rotation steps, each row followed by its count of steps
The counts run from 0 to 394.
[147 122 145  88 138 145 153 127  58 113 141 163  85 121 169 141 188 121
 153 144 153 106 155 107 135  79 113 136  93 117 146  69 121 108 138 111
 132 116 126 151 148 112 123 153 160 125  95 115] : 27
[134 121 105 113 170 104 122 157 149 142 115 139 146 123 143 197 143 163
 110 131  95 144 133 102 111 102  86 159 128 116  95 121 101 119 140 175
  80 145 161 165 125  65 119 126 136 118 131 110] : 325
[179 129 136 115 172 139 146 101 158 104 139 112 127 137 139 152 152 128
  89 121 115 161 114 128 158  87 150 167 142 138 117  94  86  73 112 154
  89 147 181 152 113  94  99 140 137 161  99 116] : 223
[168 130 132  72 183 129 154 104  77 136 121 147 100 137 136 170 177 114
 119 127 152 151 135 128 169  65 115 146 131  93 120 114 105 103 102 115
 115 143 141 134 106 133 116 151 135 132  84 108] : 257
[139 122 124 167 121 134 147  96 153 131 163 117  86 130 152 140 121 117
 114  81 164 135 138 118 126 140 164 190  98  99 147 125 171 151 104 106
 168  93 147 102 150 194 150 144 132 134  99 146] : 210
[135  68 134 150 105 126 148 135 111  89 128 139 120 113 183 165 103 111
 170 144 111 125 157 108 113 147 173 140 117 116 176  94 112  86 137 105
 126 107 141 152 144  85 151 161 167 146 136 169] : 376
[164 114 112 159 100 138 150 118 108  90 133 121 108 123 159 155 114  80
 163 122 144 120 150  94 126 132 177 144 120 114 148 102 144 121 131  74
 140  82 141 102 133 177 149 183 135 139 138 175] : 115
[ 98  77 132 140  90 127 146 160 118 111 121 154 106 116 185 148 108 114
 169 105 111 145 167 108  98 131 182 133 107  88 188 110 144  90 132 122
 143  91 130 143 126 112 157 124 138 152 129 167] : 374
[164 108 148 106 162 138 169  87  73 100 119 148  91 130 181 163 150 106
 132 130 156 141 148 132 143 105 129 145 121 103 150 102 118  92  81 101
 140 136 146 133 106 134 139 157 166 154  71 118] : 252
[131  78 134 138 106 136 143 169 188 157 138 141 123 115 163 136 127 112
 152  77 134 158 157  98 157  89 164 135  93  85 127 192 177 116 103 155
 146 127 116 123 137 147 148 137 107 128 132 152] : 272
[108 136 117 112 147 105 142 130  85 104 133 157  95 138 145 155 174 152
 127 138 112 125 155 126  76  96  77 163 110 127 153  49 102 122 153 140
 120 110 161 142 120 102 130 117 155 125 103 100] : 62
[163  85 136 144 131 130 166  94  96  93 116 141 101 120 198 158 108 101
 146 117 157 143 157 134 120 123 162 139 123  95 170 123 134  99  81  88
 147 116 141 121 120 144 164 165 161 149  98 140] : 247
[150 138  90 112 149 124 136 183 157 147 124 121 143 131 107 157 161 106
 137  96 104 156 139  94 144  46 131 125 141  97 106 149 119 104 163 159
  91 111 143 105  95 146 100 139  79 116 154 133] : 135
[152 116 137 138 138 142 159  98  93  97 168 129  90 138 113 117 165  88
 152 132 151 127 122 130 161 104 164 155 116 139 168  53  95  87 143 104
 137 111 168 123 148 139 101 156 143 160 104 139] : 122
[170 108 122 155 152 128 146 115 160  56 144 115 132 135 188 126 143 128
 103 133  87 143 163 133 110 108 137 139 116 131 138  74  99  70 119 170
 123 127 178 135 128  96 121 141 172 127 124 113] : 187
[114 119 112 129 167  91 123 160 174 146 135 144 146 134 124 194 147 158
 122 123 104 147 126 119 110 119  88 174 133 114 107 128 100 133 152 167
  87 139 166 158 137  63 133 110 133 128 121 122] : 326
[114 143 110 154  90 137 132 149 158 168 164 123  99 122 112 149 146 124
 132  68 143 123 128  81 110 118 148 187 110 122 121 108 172 177 156 109
 139  80 141 119 163 177 138 132  97 118 125 158] : 77
[100  70 140 143 117 115 157 127  98  98 144 166  94 126 161 150 132 116
 182 128 128 133 144 128 108 137 147 147 100 107 196  86 108  82 147 114
 141 114 143 144 150  99 151 124 174 159 104 157] : 378
[133 124  83 150 105 103 146 159 123 140 118 129 123 128 133 187 107 106
 166  87 128 136 153  92  91 122 135 155 136  88 150 146 144 144 147  90
 128  63 131  95 107 180 164 150 102 121 144 169] : 109
[122  64 144 124 141 119 156 130 127  95 128 161 103 125 201 123 142 119
 149 123 121 153 173 149 118  98 126 122  82 105 172 120 127  75  93 162
 143 138 139 147 132 101 150 125 165 136 111 111] : 282
[144 148 133  80 157 139 138 152  85 151 139 162 101 119 119 151 210 131
 134 128 144 120 138  99 141  46  93 145 108 115 109  71 122 115 148 141
 100 130 135 145 132 118 108 140 126 113 100 101] : 32
[135  99 161 142 103 154 142 134 164 155 171 135  93 112 163 123 146 139
 134  82 167 118 140  99 148 121 159 161  70 108 131 127 191 148 102 135
 152 117 120 136 188 147 147 137 141 118  98 134] : 307
[127  87 134 108 180 104 155 119  98 103 116 180 103 129 169 159 168 133
 139 128 130 142 163 151 105  95  87 131  98 102 158 113 106  89 103 161
 134 150 142 153 118  88 145 128 165 122  96  96] : 287
[149  79 147 139 153 116 167  83 102  97 149 162  84 143 147 146 143 108
 147 122 153 147 122 154 144 135 143 174 120 106 179 110 108  97 100  94
 159 143 162 134 141 127 144 148 176 152  80 132] : 250
[150  66 127 181 131 108 148 108 154 105 137 140 108 129 160 174  86 105
 167 107 139 145 139 143 128 165 166 160 119 107 156 148 126 109 106 102
 157 119 154 121 157 133 168 163 163 146 127 168] : 244
[136  78 138 156 138 123 134 162 213 168 152 133 127 124 120 146 131 114
 162  78 136 155 119 113 173 112 159 147 115  93 113 186 146 133 129 154
 128 137 137 132 166 140 129 142 104 118 142 152] : 270
[112 116 101 153 138  82 111 162 173 162 125 145 141 132 117 217 115 154
 149 108 112 138 128 110  89 150  99 187 126 106 110 155 120 155 154 150
  97 118 158 141 149  99 158 126 125 109 135 143] : 331
[161 125 106 116 181 121 133 132 173 132 123 117 145 134 123 184 138 130
  96 106 101 168 113 110 141  84 127 165 160 107 102 135  88  90 130 169
  82 140 177 133  95  90 109 123 105 147 113 115] : 228
[122 137  73 132 129  91 128 169 125 142 107 137 137 137 116 198 124 109
 152  91 104 156 150  99  81  85 111 162 144 101 119 143 117 133 155 128
 104  74 145 106  79 152 142 123  94 124 145 143] : 104
[166 153 110  93 159 140 141 152 111 130 127 124 133 134 105 148 187 105
 124 114 105 143 136 103 163  39 129 130 146 117 104  96  94  85 148 153
  86 122 155 123  89 137  87 140 102 134 124 121] : 130
[ 98 129 107 113 158 101 130 144 128 120 131 136 128 149 102 155 169 129
 128 115  73 155 128 130  95  94 115 176 139 132 154  82  79  80 171 160
 103 108 177 135  99  91 108  89 117 149 110 127] : 97
